Each row is where one point has got to under a steady rotation. How many ticks took it there?
The counts run from 0 to 903.
[ 98 148 156 137 131 137 165 151 159 148 122 146  86 120 114 122 133 151
  72 129 158 159 133 157 116  87 134 170 110 141 115 158 154 151 146 139
 116  93  88  99  96 192 106 112 136 149 172 106] => 566
[111 166 148 125 135 139 152 144 125 142 111 136 105 119 101 132 105 149
 126 126 143 129 182 178 134 103 124 152 143  79 132 149 194 163 135 136
  71  96 125  99 131 174 139 107 143  99 150  95] => 150
[155 145 123 104 119 123 111 156 147 128 115 121 127 119  93 137 109 122
 108 110 142 123  89 180 119  72 128 148 135 112 114 103 208 173 124 127
 138  98  95 101  96 184 113 123 155 107 135 117] => 485
[ 86 151 140 147 116 137 112 173 153 120 129 126 119 124  99 140 127 138
 140 105 165 131 137 210 175 135 104 170 129 113  98 169 130 162 131 124
 134  80 145  88 127 177 118 118 108 105 160 100] => 669
[ 95 173 148 134 117 143 142 151 122 142 150 153 103 124 108 122 146 144
  96 111 130 120 139 181 148  57 126 134 172 106 113 149 152 150 119  77
 141 125 103  84 140 178 120 116 172 127 135 126] => 44
[ 98 140 140 134 147 137 122 141 137 157 143 133 126 103 119 126 112 112
  91 135 139 149 136 204 129  72 134 148 183  86 113 158 169 168 123  86
 112 101 142  82 113 172 104 100 156 146 139 113] => 639
[118 183 161 124 145 120 136 158 112 117 107 119 113 138  96 143 103 123
 108 123 163 136 137 181 131 107 103 149 138  69 162 170 185 153 105 167
  80 126 131  97 129 145  85 107 153 128 131 103] => 148
[130 169 148 110 125  93 111 186 148 123 123 154 113 128 127 142 103 155
  73 122 173 110  83 156 134  98 103 124 116 136 136 150 154 146 113 110
  98 100 124  72 105 131  89 106 156 167 126 120] => 335
[116 185 142 155  81 126 104 179 164 158 143 129 119 130 118 102 125 168
  86 109 180 124 137 187 123 105 117 149 117 157 109 146 107 120 142 115
 156  95 125  98  96 177 135 125 133 122 139 140] => 682
[128 208 145 111 112 120 110 159 149 145  92 152 137 125 116 122 128 170
  98 121 151 107 137 201 113 110 145 106 144 114 142 125 174 126 110  91
  96 102 120  91 111 154 129 107 177 140 103 117] => 130
[115 169 158 123 126 139 133 129 128 114  88 128 131 141  88 119 125 102
  97 136 159 158 134 206 120  97 153 152 154  95 115 137 175 147 122 103
 122 126 111 109 128 190 131 107 151  99 143 110] => 142
[131 166 145 128 102 125 129 144 159 107 116 145 117 154 102 132 122 140
  89 103 159 139  95 182 142  73 146 147 141 150  84 110 155 144 146  99
 138  99 113  89 102 178 143 115 159  92 169 128] => 116
[110 177 127 121 127 156 153 154 137 155 120 120 113  81 125 121 101 147
  87 130 136 109 167 154 120  97 133 164 115  91 142 151 183 153 116 120
 118 100  87 107 122 196 127  97 152 100 115 118] => 859
[103 168 165 157  93 117 121 153 164 117 162 120 122 134 111 138 109 133
 106 123 147 181 138 202 115  88 140 132 155  65 137 172 135 139 115 120
 141 114 157 119 107 149  89 122 144 158 151 146] => 296
[126 172 153 115  92 118  86 143 152 139 119 133 114 155 106 138 136 155
 130 112 166 101  90 209 148  97 125 128 175 137 108 119 160 144 126  92
 128 111 134  88 111 176 155 124 164 102 115 103] => 826
[156 193 141 123  84 110  96 182 155 120 120 139 141 133  97 119  95 151
 107  84 177  88 164 187 139 118 107 145 141 108 136 129 161 133 106 121
  95 108 141  95 104 125 128 116 151  88 137 119] => 606
[139 185 159 114 133 127 149 154 121 135  82 129  95 135 119 136 107 166
 104 131 169 124 123 165 123 112 117 156 100 126 154 138 190 162 143 163
 108  98  96  96  98 193 141 115 151 110 132 107] => 353
[123 164 155 123 111  97  94 186 160 128 111 165 130 130 120 125 121 169
  82 123 177 117 112 183 139 122 108 120 125 129 127 138 150 139 117  79
  95  87 129  68 106 145 106 120 143 157 138 111] => 334
[ 93 156 116 113 137 132 130 181 130 130 137 133  89  91 121 149 133 132
 100 109 131 110 119 160 153  78  87 153 146 116 151 173 168 175 112 119
 147 107  98  77 120 177  77 123 148 149 131 111] => 765
[ 75 171 152 153 125 121 112 161 134 126 130 161 148 136 106 136 131 174
 112 106 151 132 132 198 147  89 126 126 137 125  95 148 124 162 136  83
 139  87 147  82 119 153 110 118 150 154 162 130] => 546
[121 182 134 114  89  96 103 155 189 144  90 158 123 140  98 135 146 171
 116 101 146 124 124 197 124 117 140 120 135 129 140 129 166 160 128 110
 104  81 125 108  96 144 106 126 158 141 145 107] => 699
[102 165 142 128 103 123 138 187 123  89 143 115  79 119 111 150 114 132
 133 112 142 135 112 166 155 103 100 158 124  81 147 176 164 151  99 146
 152 133 103 105 151 177  94 133 141 119 136 132] => 170
[ 88 190 159 143 131 124 122 153 138 151 126 131 125 109 141 133  93 168
  84 131 158 130 147 171 124 125 117 140 125 104 159 173 132 150 129 111
 101  85 169  87  93 139 101 103 159 167 131 126] => 428
[106 175 149 145 131 148 142 152 104 115 149  90 113 134 105 151  91 122
 129 120 138 153 143 172 134  94 121 180 124  79 126 178 156 172 125 176
 149 121 135 111 130 178 112 110 143 103 152 134] => 871
[122 164 142 141 102 111  86 200 149 133 145 110 120 102 109 139  94 141
 128 119 162 124 146 202 142 120  96 138 132  51 146 164 153 153  98 123
 111 106 145 109 133 146  96 146 122 140 123 121] => 878
[121 177 130 127 101 104 102 162 179 110  89 153 131 140  99 140 139 142
 113  91 176 135 135 198 134 128 129 136 119 149 145 139 149 148 150 136
 114  79 137 103  94 140 105 124 143 116 164 106] => 695
[144 157 146 105 105 127  94 128 172 160 116 107 119 136  98 137 109 134
 127 139 163 135 101 211 127 113 150 157 162  94 122 128 186 157 126 110
 104  99 146 108  98 168 141 109 143 100 114 102] => 6
[138 172 133 114  84 120 122 175 170 126 136 147 123 105  98 121 107 168
 106  94 149  88 151 174 141  90 137 147 154 102 105 111 174 140 112  79
 111  96 113  89 107 148 143 116 158  82 144 132] => 609
[120 185 145 128 164 145 149 127  96 127 109 125 130 147  93 140 103 144
 112 112 140 142 130 174 133  64 139 156 139 116 116 138 189 181 146 151
 121 103 127  91  95 174 136  96 177 112 156 123] => 846
[108 164 143 117 110 130 101 169 157 138 114 125 113 139  86 113 137 131
 123 103 188  96 122 197 163 118 108 166 150 167 112 156 146 127 125 127
 128 102 110  81 130 175 126 118 120  94 141  83] => 465
[149 182 140 100 126 119 111 180  97 124 124 111 117 125 107 129 122 129
  99 103 167 100  98 177 136  79  95 143 137 122 142 133 178 146  98 137
 147 134  88  97 130 179 108 124 168 115 109 125] => 259
[102 162 125 140 107 145 155 151 168 135 138 123  86  88 121 124 119 129
  85 121 141 147 187 160 132 101 128 168 131  86 147 166 160 147 125 114
 130  93 106 118  98 192 114 114 134 101 158 128] => 290
[106 180 143 137 100 114 146 144 152 135 127 141  69 126 147 137 133 173
  77 113 144 148 128 146 130  95 105 152 116 133 163 155 152 168 150 145
 140  86 123 101  73 166 107 127 162 139 154 142] => 200
[139 180 196 128  93 127  99 162 142 130 121 112 125 154 116 118 104 141
 105 145 195 142  84 211 119 116 138 146 130 101 105 140 137 114 116 112
 116 120 140 100 117 174 141 108 137 117 117 128] => 232
[139 193 167 145 117 135 110 134 125 155 131  98 132 143 114 114  93 111
  94 120 162 155 160 209 106  94 131 156 147  87 151 154 153 141 128 132
 124 123 157 129  89 161 115 116 164  97 131 140] => 504
[140 183 170 141  89 112  89 169 149 116 130  95 108 143 132 120  96 126
  97 128 203 129  97 185 137 148 104 157 126 119 141 162 128 125 118 144
 119 102 154 104  97 157 117 121 131 104 123 124] => 806
[107 184 157 157  94 115 113 143 160 157 121 142 113 133 134 123 130 163
  79 114 165 159 154 195 110 118 119 138 125 136 147 151 129 145 144 112
 133  90 148 109  78 166 118 125 154 147 157 144] => 202
